Each named turn below is shown by a few rows before and after it. Which turns, in which order, take the first row of each later pair to the second? The first pair is answered.
C:
8  0  6  8  1  -21  -19  -7 => -1  -2  7  2  5  -20  -20  5
9  -7  -26  -6  7  -2  -2  1 => 13  -3  -26  -3  7  -1  -3  -1
11  -8  4  -4  -1  13  -14  -7 => 5  -10  5  -10  2  15  -15  3
-33  -9  8  9  6  -2  0  3 => -32  -7  3  13  4  -2  8  -9
B:
-13  -9  -1  -9  13  7  -2  27 => -24  -9  -10  -8  7  1  17  11
-41  -5  -13  -3  -7  -15  42  -12 => -5  4  -7  24  -16  -17  35  -43
19  -28  5  -19  2  -5  -13  18 => 1  -31  -4  -26  0  -9  3  20
N:
3  -2  -1  2  -3  2  -1  -1 => 2  -1  0  4  -4  0  2  -2
-7  12  15  23  -4  -16  5  -16 => -20  9  23  8  4  -16  -4  11
-25  -7  -6  -23  2  2  -3  22 => -3  -8  -21  -28  0  19  1  10
Then:
Each pair is 2 to 3 turns apart.
46  -11  -21  -5  -4  47  -29  -16 => 32  -16  -37  -13  -7  47  -8  -23 | C, B, N
-33  12  16  0  7  -22  -4  12 => -7  -3  -24  -30  8  19  11  8 | N, N, B
7  -4  1  -12  -11  16  -8  -5 => -13  3  16  2  -13  -5  -4  -8 | N, N, N
-28  8  -3  18  -10  -26  24  -2 => -28  11  14  17  -5  -28  2  20 | B, N
-20  1  1  -1  0  -14  8  1 => -5  -9  -8  -17  2  8  -1  11 | N, N
3  -2  -18  -9  -7  -1  18  -11 => -16  3  -4  -4  -6  -17  16  -2 | N, N
33  7  6  19  -16  10  -18  -10 => 33  2  4  8  -10  16  -24  4 | B, N
-21  9  7  15  -10  -18  16  -8 => -18  -5  1  -18  3  5  1  27 | N, N
-32  11  12  21  -7  -27  12  -8 => -12  -3  12  -16  9  5  -21  39 | B, N, N
22  -8  1  -17  17  28  -15  28 => 18  -1  -23  7  -2  13  30  -32 | B, N, N
16  13  10  -15  8  20  -5  5 => 14  21  10  8  -2  5  4  -19 | N, N
21  2  -18  0  2  17  -3  -8 => -18  10  9  12  4  -15  -7  9 | N, N, N
25  -12  2  -14  3  26  -24  11 => 29  -10  1  -10  1  26  -22  4 | N, B
4  -7  29  2  10  -4  -26  23 => 38  -11  7  1  2  18  -18  -2 | N, N
21  -1  -27  -4  -2  25  6  26 => -13  16  -3  33  -9  -23  17  7 | N, N, N
-36  9  2  -2  -3  -19  23  9 => -35  12  9  0  -1  -22  15  17 | B, N
2  -7  -1  -2  4  5  -25  13 => 17  -3  -10  10  -3  6  -16  -11 | N, N
15  -2  -1  -9  8  9  -9  9 => 18  4  -1  10  -2  -3  1  -13 | N, N
-35  9  7  7  -6  -21  5  -31 => -6  -13  -15  -37  8  30  -12  0 | N, N, N
19  7  4  41  -17  -8  13  -34 => -7  10  35  42  -5  -30  -10  3 | N, B
20  3  -2  -8  1  13  -8  -4 => 6  13  8  11  -4  -9  -3  -14 | N, N
-55  -12  -9  -17  14  -25  41  -10 => 24  9  11  39  -1  -22  9  -58 | B, B
34  7  -19  19  -12  11  15  -50 => 43  -2  10  -9  13  31  -41  22 | B, B
1  -6  18  6  10  -4  -20  7 => 21  -5  6  12  4  6  -13  -13 | N, N, N
